Every row has a hidden score. In each pair, how much higher is the second row's than the first's? 20 means about the same, 40 much higher and 0 much lower. The score is a weighted sum of the row's numbers plus the product of two more (or one squared), each taken from its middle value.
54 41 13 -17 -28 -34 -36 -35 -34 -34 -33 -32 -29 -27 -21 -11 7 38 77 97
0 8 22 30 26 13 -4 -16 -25 -28 -28 -20 -17 -1 13 38 65 79 53 16 -> 1
4 17 43 65 67 37 4 -18 -26 -30 -22 -8 1 -1 -13 -24 -30 -27 -23 -14
-16 -14 15 45 23 -15 -33 -38 -31 -31 -32 -31 -28 -26 -17 7 34 43 32 16 -> 16
-16 -18 -10 8 25 14 -13 -27 -24 -6 26 50 48 32 10 -7 -16 -20 -19 -15
0 32 83 99 67 34 10 -3 -8 -14 -16 -23 -25 -32 -32 -30 -31 -28 -21 -13 -> 16
-7 -5 11 37 62 59 30 2 -15 -22 -26 -18 -14 -7 -6 -5 -11 -15 -13 -11
-17 -21 -23 -23 -20 -17 -8 -6 -5 -6 -10 -5 11 35 28 13 7 2 -5 -12 -> 16
119 104 43 6 -20 -30 -28 -22 -16 -19 -24 -28 -36 -34 -33 -34 -32 -24 -23 -13
-16 -18 -3 21 21 -1 -23 -27 -21 0 30 47 48 30 11 -3 -16 -21 -16 -12 -> 31
-17 -20 -24 -23 -32 -33 -33 -27 -17 -4 21 48 72 75 51 20 -4 -20 -16 -11
-15 -24 -25 -26 -26 -18 -8 10 29 48 63 69 57 37 13 0 -16 -19 -17 -14 -> 19
-17 -20 -11 3 18 22 6 -13 -25 -24 -14 1 30 60 61 38 13 -5 -12 -12
-18 -22 -26 -23 -14 16 69 93 75 38 4 -13 -25 -33 -33 -32 -30 -30 -18 -13 -> 24
-15 -20 -19 -4 19 51 71 62 42 32 17 -1 -21 -31 -34 -31 -31 -27 -18 -13
-15 -20 -23 -27 -30 -31 -23 -6 23 37 34 25 20 15 3 -12 -21 -25 -20 -15 -> 18
10 34 33 4 -22 -30 -34 -34 -31 -30 -24 -19 0 33 68 73 53 26 11 2
-15 -18 -21 -21 -13 -1 11 18 17 13 6 5 7 16 29 49 56 34 4 -5 -> 19
15 15 18 19 17 8 -10 -21 -31 -29 -26 -2 11 -13 -31 -32 -30 -28 -21 -14
-16 -20 -23 -8 20 61 93 80 45 16 -8 -21 -31 -33 -31 -31 -33 -28 -18 -13 -> 21
0 1 18 31 27 17 3 -12 -21 -28 -32 -31 -31 -31 -25 -17 -6 12 23 27
-17 -23 -22 -18 1 25 47 43 25 9 -6 -11 -4 5 11 1 -4 -14 -14 -13 -> 17
42 52 18 -14 -28 -32 -36 -35 -32 -33 -34 -33 -31 -29 -23 -15 6 35 72 83
86 67 32 8 -11 -26 -32 -35 -31 -30 -33 -33 -36 -38 -32 -28 -11 -2 -5 -9 -> 5
-15 -16 -14 -7 6 15 21 14 5 -7 -17 -22 -20 -10 13 36 57 54 34 14
53 62 42 31 39 40 25 8 -4 -14 -18 -14 -15 -14 -15 -19 -22 -20 -18 -12 -> 18
-19 -23 -24 -27 -29 -23 -9 5 24 44 62 59 33 2 -20 -28 -31 -24 -19 -16
-13 -13 -8 9 32 48 43 20 -6 -21 -26 -19 -12 -2 3 1 -4 -9 -13 -13 -> 15
-13 -12 0 15 20 4 -18 -29 -23 -9 21 56 72 58 23 -6 -20 -18 -19 -14
-8 1 24 33 23 -5 -22 -33 -29 -30 -24 -17 -2 23 52 69 54 24 5 -4 -> 23
-15 -18 -3 33 51 16 -10 -3 14 23 18 1 -16 -27 -30 -33 -32 -30 -20 -13
-16 -23 -20 -4 13 31 43 37 24 9 -4 -12 -12 -5 6 8 10 4 -4 -6 -> 9
-15 -17 -13 -10 1 4 3 -3 -9 -20 -20 -12 12 44 60 51 24 -3 -14 -13
-18 -19 -9 12 29 40 14 -12 -26 -29 -31 -30 -27 -27 -20 -8 21 48 56 46 -> 25
57 46 22 9 -9 -23 -29 -33 -33 -30 -33 -33 -35 -35 -30 -25 -20 -7 -1 10
-17 -22 -25 -25 -24 -20 -5 17 37 55 58 45 20 -4 -19 -29 -29 -28 -19 -12 -> 24
-17 -22 -24 -28 -27 -32 -38 -32 -30 -24 -21 -9 6 19 32 46 66 71 64 46
-15 -23 -25 -24 -24 -17 0 25 41 56 57 43 13 -9 -23 -26 -30 -28 -20 -14 -> 25
-18 -22 -23 -24 -25 -18 -6 17 41 57 58 46 21 -6 -20 -26 -28 -24 -17 -15
-12 -15 -16 -11 -9 -11 -13 -15 -8 9 5 -18 -29 -27 -24 -22 -9 -4 7 11 -> 19
-17 -19 -25 -28 -26 -27 -21 -1 22 46 68 74 66 39 13 -7 -19 -20 -19 -12
29 47 63 54 33 12 -9 -21 -25 -29 -31 -33 -32 -32 -25 -13 -3 10 11 11 -> 15
-17 -23 -25 -27 -32 -30 -34 -35 -25 -20 -1 19 45 64 74 63 54 29 12 0
-19 -21 -23 -26 -32 -33 -36 -34 -25 -5 26 48 50 33 21 10 6 -2 -5 -8 -> 30
111 96 28 -12 -19 -16 -14 -20 -27 -33 -32 -34 -30 -35 -33 -31 -34 -24 -19 -17
-17 -21 -25 -30 -29 -28 -19 -2 22 49 68 74 65 39 14 -6 -21 -23 -16 -12 -> 23
12 30 40 26 3 -18 -30 -33 -33 -33 -32 -33 -31 -22 -15 1 40 71 64 46
6 17 42 60 59 34 2 -23 -29 -27 -28 -13 -2 -3 -14 -24 -29 -25 -20 -12 -> 15
-13 -18 -11 -3 9 19 17 -1 -9 -13 0 19 48 68 55 23 -7 -17 -17 -16
31 79 103 65 12 -20 -26 -18 -14 -12 -20 -25 -32 -37 -32 -33 -31 -25 -18 -16 -> 21
-15 -22 -22 -25 -22 -11 -7 1 16 38 54 48 13 -13 -29 -30 -30 -27 -22 -16
-15 -19 -16 -9 11 35 53 40 19 -1 -10 -11 -4 3 6 2 -5 -10 -14 -12 -> 12
-16 -24 -21 -27 -31 -31 -34 -30 -20 -14 1 15 33 49 59 61 50 26 7 -4
40 85 98 79 47 22 3 -8 -16 -23 -28 -33 -34 -34 -35 -35 -34 -26 -22 -13 -> 20
66 48 22 5 -12 -23 -30 -32 -30 -31 -33 -33 -35 -31 -30 -28 -19 -14 -2 8
-18 -23 -22 -22 -9 16 41 53 63 58 35 4 -19 -29 -32 -31 -32 -24 -20 -11 -> 30
43 40 5 -18 -29 -34 -37 -36 -31 -32 -28 -27 -22 -5 22 63 89 76 49 27
-13 -16 -11 8 26 33 25 1 -18 -25 -27 -18 -15 -6 19 45 65 55 23 5 -> 16
-12 -13 -3 8 16 16 6 -8 -18 -22 -18 -5 16 47 63 53 26 -1 -14 -13
-10 -3 17 35 38 22 0 -21 -27 -31 -34 -33 -29 -25 -19 -3 25 54 58 44 -> 26
4 18 42 64 60 35 -3 -22 -30 -29 -26 -14 -2 -3 -14 -24 -30 -26 -18 -14
-2 5 25 28 27 8 -12 -26 -30 -31 -33 -29 -26 -16 7 35 65 73 56 28 -> 18
-16 -24 -23 -24 -20 -13 5 22 33 50 67 67 45 9 -14 -25 -30 -23 -20 -14
-15 -20 -21 -8 9 23 17 -1 -12 -10 3 39 62 62 33 -2 -19 -22 -21 -15 -> 12
-13 -22 -27 -26 -29 -29 -36 -31 -30 -25 -16 -6 5 18 30 49 68 68 64 48
-16 -25 -22 -21 -15 1 17 32 30 15 0 -3 4 7 4 -3 -15 -15 -20 -11 -> 19
-17 -25 -23 -24 -25 -18 -3 15 29 40 53 63 63 38 7 -15 -27 -23 -19 -14
8 19 3 -22 -31 -33 -31 -22 -3 -3 -14 -17 -2 18 35 30 18 1 -9 -10 -> 15
-16 -25 -26 -26 -29 -30 -27 -8 14 47 80 87 66 31 -5 -19 -28 -26 -19 -14
-17 -24 -24 -24 -26 -21 -4 15 25 41 57 65 61 35 7 -13 -26 -23 -20 -13 -> 16
-17 -21 -18 -6 11 29 42 34 24 10 -5 -13 -8 -2 4 9 7 2 -2 -5
-15 -25 -18 -9 13 28 25 6 -13 -19 -13 0 20 45 58 48 23 0 -13 -11 -> 16
16 39 41 9 -18 -32 -35 -35 -32 -31 -28 -30 -25 -19 -6 18 54 77 60 34
-15 -23 -23 -27 -23 -18 -10 9 29 54 77 92 81 48 12 -14 -23 -20 -18 -11 -> 20
-17 -21 -22 -26 -31 -31 -35 -28 -18 -4 18 47 75 75 53 22 -4 -14 -19 -16
-14 -22 -26 -24 -21 -12 7 27 30 21 9 -1 1 3 9 4 -4 -7 -12 -9 -> 21
-18 -24 -27 -25 -28 -28 -21 -6 14 38 59 74 72 50 22 -5 -17 -23 -20 -10
62 66 25 -8 -19 -29 -36 -32 -32 -33 -35 -31 -32 -28 -26 -19 -14 -6 0 2 -> 21
-17 -21 -26 -21 -12 21 41 45 29 9 4 2 -4 -17 -26 -29 -26 -28 -21 -16
-15 -21 -25 -18 -9 13 24 16 13 29 50 61 39 9 -15 -25 -28 -27 -22 -16 -> 20
-16 -23 -19 -20 -8 8 24 29 17 2 -14 -24 -26 -26 -12 9 31 44 35 25
-11 -13 -10 -4 7 25 40 42 34 23 6 -2 -2 6 13 14 12 5 -3 -3 -> 12
46 32 14 0 -17 -21 -31 -34 -30 -31 -33 -36 -36 -32 -31 -26 -21 -12 2 5
-14 -22 -24 -28 -32 -30 -31 -16 5 41 74 94 76 34 1 -23 -28 -26 -22 -12 -> 18
-16 -21 -23 -16 12 52 74 66 45 31 16 -1 -18 -29 -32 -32 -29 -25 -20 -14
-16 -24 -24 -18 -3 11 34 28 15 1 -11 -20 -18 -11 0 5 10 10 1 -2 -> 14
-18 -22 -24 -24 -19 -6 12 38 60 72 55 22 -8 -26 -31 -30 -30 -23 -18 -17
-16 -24 -23 -27 -26 -27 -26 -14 -1 21 35 50 55 38 14 -14 -24 -22 -19 -14 -> 10
40 39 5 -23 -27 -31 -38 -34 -31 -33 -31 -24 -20 -8 21 63 94 76 44 29
18 41 39 5 -21 -31 -34 -35 -32 -34 -30 -30 -27 -20 -4 16 55 77 62 39 -> 23
-17 -22 -28 -28 -27 -29 -28 -12 14 51 82 88 65 24 0 -20 -26 -25 -20 -14
-15 -22 -23 -26 -21 -3 32 62 64 43 26 9 -7 -22 -28 -29 -29 -27 -18 -15 -> 19
-16 -21 -26 -29 -31 -31 -25 -13 7 27 46 52 47 39 23 9 -6 -15 -17 -13
22 49 72 65 34 1 -16 -26 -30 -32 -29 -26 -13 -7 -6 -11 -19 -23 -19 -13 -> 19
12 25 46 51 33 11 -7 -20 -26 -29 -32 -32 -34 -28 -27 -15 -5 4 12 11
-15 -12 -5 4 15 11 -2 -18 -23 -23 -6 21 58 68 48 14 -10 -16 -19 -15 -> 17
-19 -22 -23 -27 -25 -17 2 21 32 32 23 33 51 51 22 -8 -18 -20 -20 -13
-13 -15 -15 -10 -10 -12 -16 -20 -15 -4 5 -12 -25 -29 -25 -17 -2 7 13 12 -> 24
10 21 28 22 1 -17 -30 -34 -34 -32 -30 -25 -13 13 53 78 67 36 15 7
-2 9 23 30 26 14 -2 -16 -26 -30 -27 -26 -14 -3 14 36 67 79 54 17 -> 19
-20 -23 -17 -6 19 48 69 57 33 23 10 -4 -17 -28 -28 -31 -31 -25 -21 -15
-7 -1 7 18 15 6 -5 -18 -27 -31 -32 -28 -18 5 36 61 68 40 8 -4 -> 15
-17 -22 -26 -25 -27 -28 -22 -8 14 39 60 74 73 50 18 -6 -19 -23 -23 -13
-16 -22 -25 -25 -30 -37 -35 -35 -27 -23 -13 4 25 51 69 69 60 37 16 0 -> 17
-10 -15 -13 -4 6 18 39 49 55 51 50 38 13 -11 -25 -32 -35 -27 -19 -12
-16 -24 -21 -22 -17 -3 21 46 69 66 35 2 -22 -30 -33 -35 -31 -27 -20 -17 -> 24
-15 -19 -19 -18 -7 7 14 13 8 2 3 13 27 45 52 41 18 -7 -11 -13
-18 -21 -23 -10 6 23 44 41 26 6 -5 -9 0 3 11 2 -7 -14 -13 -14 -> 21
-17 -19 -25 -31 -33 -33 -33 -33 -26 -23 -12 5 22 45 60 62 67 50 33 16
-15 -24 -25 -26 -31 -33 -34 -29 -22 -10 10 36 56 61 49 32 15 -3 -11 -10 -> 27
-21 -21 -26 -23 -10 21 73 100 85 51 7 -18 -32 -34 -30 -33 -32 -25 -22 -15
-19 -22 -23 -26 -28 -35 -36 -34 -31 -24 -14 2 26 52 68 67 59 36 17 1 -> 14
110 90 33 -9 -19 -17 -16 -19 -28 -34 -33 -34 -35 -33 -32 -33 -31 -25 -20 -11
-17 -23 -24 -26 -17 2 24 40 53 61 57 32 4 -18 -30 -31 -31 -27 -20 -14 -> 30
5 25 38 21 -12 -29 -35 -34 -33 -27 -21 -8 20 58 80 59 31 8 -3 -3
-14 -5 16 29 17 -11 -31 -35 -34 -31 -29 -27 -12 14 39 47 38 18 1 -8 -> 28
-5 8 24 33 25 8 -13 -26 -28 -31 -31 -32 -22 -10 9 33 66 75 56 26
-2 26 71 90 68 22 -4 -19 -15 -12 -10 -10 -20 -25 -28 -30 -30 -24 -17 -18 -> 25
-16 -22 -26 -28 -29 -26 -13 9 45 83 89 65 26 -9 -22 -30 -30 -25 -21 -14
-18 -23 -25 -27 -30 -26 -21 -6 13 40 64 73 69 51 29 9 -6 -16 -18 -12 -> 14
-16 -20 -24 -19 6 39 71 72 57 30 1 -22 -32 -33 -32 -30 -31 -27 -18 -15
10 20 34 51 42 21 -9 -27 -31 -33 -31 -28 -20 -4 -2 -8 -16 -22 -16 -11 -> 23
63 72 45 13 -9 -21 -28 -33 -33 -34 -32 -32 -32 -29 -26 -19 -13 -5 2 -2
69 65 44 39 41 40 19 4 -13 -21 -24 -25 -25 -17 -15 -16 -14 -8 -8 -10 -> 17
-16 -22 -22 -16 12 53 91 95 76 45 13 -13 -30 -32 -34 -31 -30 -24 -19 -12
-15 -21 -23 -26 -25 -15 -1 27 43 58 57 39 14 -8 -22 -30 -32 -28 -22 -15 -> 14
-5 -7 -3 3 10 16 2 -17 -27 -33 -33 -34 -32 -35 -23 -14 -4 9 8 5
16 39 40 8 -20 -31 -34 -33 -32 -33 -32 -29 -27 -18 -5 20 56 80 60 36 -> 20
-17 -22 -23 -22 -27 -19 -16 -3 11 23 27 28 19 5 -5 -8 1 19 39 44
-17 -22 -25 -27 -30 -34 -36 -30 -27 -22 -12 5 24 45 60 64 67 50 32 19 -> 6
-11 -10 -9 -2 -1 8 12 7 -1 -12 -22 -26 -29 -20 -4 12 17 3 -4 -13
-8 -7 0 6 11 13 12 -5 -14 -21 -30 -31 -30 -24 -14 3 13 15 8 -1 -> 16
-17 -22 -22 -22 -8 26 65 87 68 32 5 -20 -30 -33 -33 -34 -30 -24 -22 -14
-8 5 23 33 23 -4 -25 -31 -32 -29 -25 -14 0 22 53 68 54 22 6 -4 -> 22
15 30 43 50 32 9 -12 -22 -27 -28 -32 -33 -32 -28 -26 -18 -5 6 12 12
-19 -19 -26 -27 -30 -33 -35 -34 -30 -22 -13 4 25 47 58 66 67 48 33 14 -> 16
-10 -12 -4 9 17 18 5 -9 -18 -22 -20 -4 17 47 64 55 28 -5 -12 -13
-13 -18 -7 9 19 15 -2 -19 -23 -18 -8 24 60 69 45 16 -12 -16 -17 -15 -> 13
44 51 20 -14 -28 -29 -36 -33 -32 -32 -33 -33 -30 -29 -21 -8 4 34 71 81
-16 -22 -24 -15 -5 7 28 28 18 1 -12 -24 -26 -26 -10 8 35 52 40 22 -> 11
-17 -23 -27 -25 -29 -26 -21 -12 -6 5 22 43 57 45 14 -9 -23 -23 -23 -14
-13 -3 19 38 24 -3 -24 -32 -34 -30 -29 -31 -21 -5 21 45 56 44 24 15 -> 17
6 25 39 21 -9 -29 -34 -35 -28 -30 -21 -8 20 60 80 61 28 6 -2 -7
35 21 -13 -26 -28 -35 -37 -31 -31 -25 -15 15 66 83 60 34 15 8 -2 -8 -> 13
-13 -22 -23 -25 -29 -28 -23 -7 17 37 60 74 71 48 21 -4 -19 -25 -18 -15
-16 -21 -24 -25 -22 -16 -5 14 30 43 58 64 60 37 11 -18 -26 -25 -20 -16 -> 19
-13 -17 -15 -9 -1 2 5 -4 -11 -20 -22 -11 10 45 62 52 27 -1 -13 -13
-15 -17 -12 -7 6 17 18 13 4 -9 -18 -22 -18 -6 14 41 58 52 37 16 -> 21
-1 16 36 44 35 15 -2 -14 -23 -26 -31 -33 -32 -28 -27 -17 0 8 14 13
-14 -22 -21 -23 -14 -2 20 32 27 16 1 -3 3 9 2 -9 -18 -19 -16 -14 -> 20
-21 -20 -23 -26 -29 -18 -10 10 27 47 61 65 57 36 15 -2 -16 -16 -17 -14
-17 -21 -14 -7 14 21 17 -2 -15 -13 4 35 61 60 28 -2 -18 -24 -20 -9 -> 16
8 37 41 11 -21 -33 -37 -33 -31 -31 -29 -27 -27 -20 -8 19 57 72 50 32
-9 -6 9 39 59 59 29 3 -14 -23 -25 -21 -16 -9 -4 -6 -9 -14 -15 -10 -> 25
1 12 37 46 36 16 -1 -14 -23 -29 -29 -32 -30 -26 -25 -15 -3 9 13 15
-17 -20 -18 -16 -14 -11 0 28 52 35 15 8 -3 -13 -25 -31 -30 -25 -18 -16 -> 23
90 76 38 6 -13 -24 -30 -33 -32 -33 -34 -32 -34 -29 -20 -13 -15 -18 -19 -15
34 78 99 68 13 -18 -26 -20 -14 -12 -20 -28 -32 -35 -33 -36 -28 -26 -18 -11 -> 16
-16 -25 -25 -26 -25 -10 20 58 86 98 73 33 -1 -21 -28 -30 -30 -28 -21 -16
13 40 43 10 -24 -31 -36 -34 -33 -31 -30 -29 -26 -18 -6 22 60 72 49 30 -> 3
-14 -21 -26 -23 -13 13 56 90 85 56 19 -14 -26 -30 -32 -33 -30 -26 -19 -15
-14 -24 -22 -25 -27 -25 -19 -12 -7 3 18 41 56 46 20 -7 -20 -24 -20 -12 -> 11
-18 -20 -25 -23 -23 -18 -8 6 15 14 4 -7 -17 -14 -13 -3 10 25 29 29
-16 -19 -16 -9 7 29 49 77 81 56 15 -13 -27 -34 -35 -34 -34 -25 -21 -15 -> 26
28 46 54 43 32 20 1 -12 -20 -28 -29 -32 -37 -30 -30 -24 -17 -9 5 10
-16 -24 -21 -13 1 18 30 24 9 -6 -18 -22 -21 -21 -10 0 12 18 15 13 -> 19
-16 -20 -8 14 30 31 38 41 35 13 -16 -27 -30 -34 -32 -33 -31 -28 -23 -12
28 37 10 -18 -28 -32 -35 -36 -30 -30 -27 -20 -4 27 68 79 59 32 15 8 -> 17
-14 -23 -24 -27 -16 -2 19 33 43 57 62 42 11 -15 -27 -34 -33 -27 -19 -14
-5 14 41 71 77 47 10 -18 -23 -25 -19 -13 -6 -7 -16 -24 -26 -25 -18 -15 -> 18
-18 -23 -24 -27 -25 -23 -14 -6 5 12 22 30 35 42 50 48 37 14 -7 -5
-16 -19 -20 -14 -5 3 17 11 9 5 5 10 24 43 55 43 16 -6 -18 -16 -> 22
-16 -23 -24 -25 -18 -9 29 61 64 46 25 7 -9 -26 -32 -30 -30 -26 -19 -13
55 38 10 -17 -27 -32 -37 -32 -33 -30 -32 -30 -32 -26 -20 -9 9 42 90 110 -> 38
-16 -21 -23 -28 -26 -24 -17 -5 8 20 29 25 14 4 -6 -7 6 21 37 46
-16 -20 -24 -26 -30 -35 -36 -30 -26 -17 -2 21 48 64 68 64 48 33 12 5 -> 5
13 29 59 64 49 20 -1 -13 -23 -28 -30 -31 -31 -18 -9 0 -1 -6 -8 -9
-15 -17 -14 0 11 23 13 -1 -9 -14 2 22 49 65 53 23 -6 -18 -16 -11 -> 20
-17 -22 -23 -27 -29 -26 -17 -2 16 19 17 19 28 37 27 14 -5 -11 -13 -9
12 34 31 7 -21 -33 -35 -35 -32 -30 -26 -20 0 31 68 74 52 28 11 1 -> 20
-16 -16 -8 5 21 29 17 -1 -14 -19 -20 -7 11 32 53 60 43 10 -4 -8
10 34 28 7 -21 -34 -37 -33 -31 -31 -27 -17 2 37 69 74 54 27 13 0 -> 25
42 31 12 -4 -15 -25 -29 -33 -31 -33 -37 -33 -33 -31 -29 -25 -19 -10 -4 9
-20 -19 -6 16 32 33 39 40 35 12 -12 -28 -33 -34 -34 -33 -28 -27 -18 -12 -> 22
119 102 43 2 -18 -28 -34 -24 -16 -16 -25 -34 -32 -35 -30 -32 -32 -27 -19 -14
31 37 27 6 -11 -26 -35 -34 -32 -33 -29 -34 -26 -17 -1 23 65 91 78 40 -> 30
-21 -22 -16 -6 21 45 66 53 35 22 11 -3 -17 -27 -33 -34 -30 -26 -20 -15
-18 -22 -22 -21 -12 5 26 32 25 8 0 -11 -11 -7 1 10 9 6 1 -3 -> 18
-14 -17 -12 -3 16 21 22 7 -7 -18 -17 -10 6 35 57 65 48 14 -5 -8
127 101 47 16 -8 -18 -20 -17 -14 -16 -18 -24 -27 -31 -33 -32 -32 -28 -19 -15 -> 20
54 45 24 7 -9 -22 -30 -34 -31 -31 -33 -34 -34 -32 -31 -23 -19 -8 1 7
-16 -20 -23 -20 -8 19 40 44 22 5 2 4 -6 -19 -24 -29 -35 -25 -19 -14 -> 23
-16 -21 -20 -7 23 61 90 78 46 15 -7 -26 -29 -34 -34 -33 -30 -27 -20 -13
53 77 83 56 19 -6 -26 -28 -32 -30 -30 -23 -12 -7 -8 -20 -28 -26 -25 -13 -> 13
-5 9 32 57 66 46 12 -7 -18 -19 -2 4 -9 -21 -29 -33 -27 -26 -22 -16
50 73 85 67 35 1 -20 -30 -31 -23 -7 2 -7 -26 -31 -32 -30 -28 -18 -17 -> 13
-16 -20 -21 -16 -12 -2 10 15 16 11 4 4 8 17 32 47 55 34 6 -6
-14 -21 -24 -22 -17 -1 18 31 43 59 59 43 12 -11 -27 -32 -32 -26 -22 -12 -> 30
-14 -14 -12 -3 5 21 38 46 35 21 5 -6 -1 7 13 13 11 1 -4 -5
-8 -4 14 43 60 49 23 1 -18 -26 -27 -24 -20 -15 -6 -4 -2 -8 -8 -7 -> 23
40 47 16 -18 -27 -31 -37 -37 -33 -34 -31 -31 -32 -33 -24 -14 1 33 59 60
-16 -20 -23 -25 -14 12 38 48 58 60 53 29 0 -16 -26 -29 -34 -23 -24 -14 -> 21
17 58 90 87 63 34 10 -5 -19 -27 -32 -33 -32 -32 -32 -32 -33 -25 -17 -13
-19 -21 -22 -20 -19 -13 -6 1 4 13 31 56 62 36 3 -21 -29 -25 -17 -15 -> 21
-15 -15 2 50 82 57 18 2 -9 -9 -19 -25 -27 -34 -34 -30 -31 -25 -22 -14
-19 -21 -25 -29 -31 -35 -34 -30 -23 -13 10 33 59 71 70 53 33 10 -2 -5 -> 12
-13 -4 11 31 17 -12 -29 -33 -34 -32 -33 -26 -12 13 40 46 40 17 6 -3
-13 -13 -11 8 22 35 38 23 1 -15 -26 -25 -23 -8 7 14 11 -1 -11 -14 -> 10
-20 -21 -22 -23 -21 -14 -3 -2 4 13 31 58 65 36 0 -20 -26 -25 -18 -14
-18 -23 -25 -25 -32 -30 -28 -18 4 39 76 93 75 35 -1 -21 -29 -30 -20 -19 -> 26
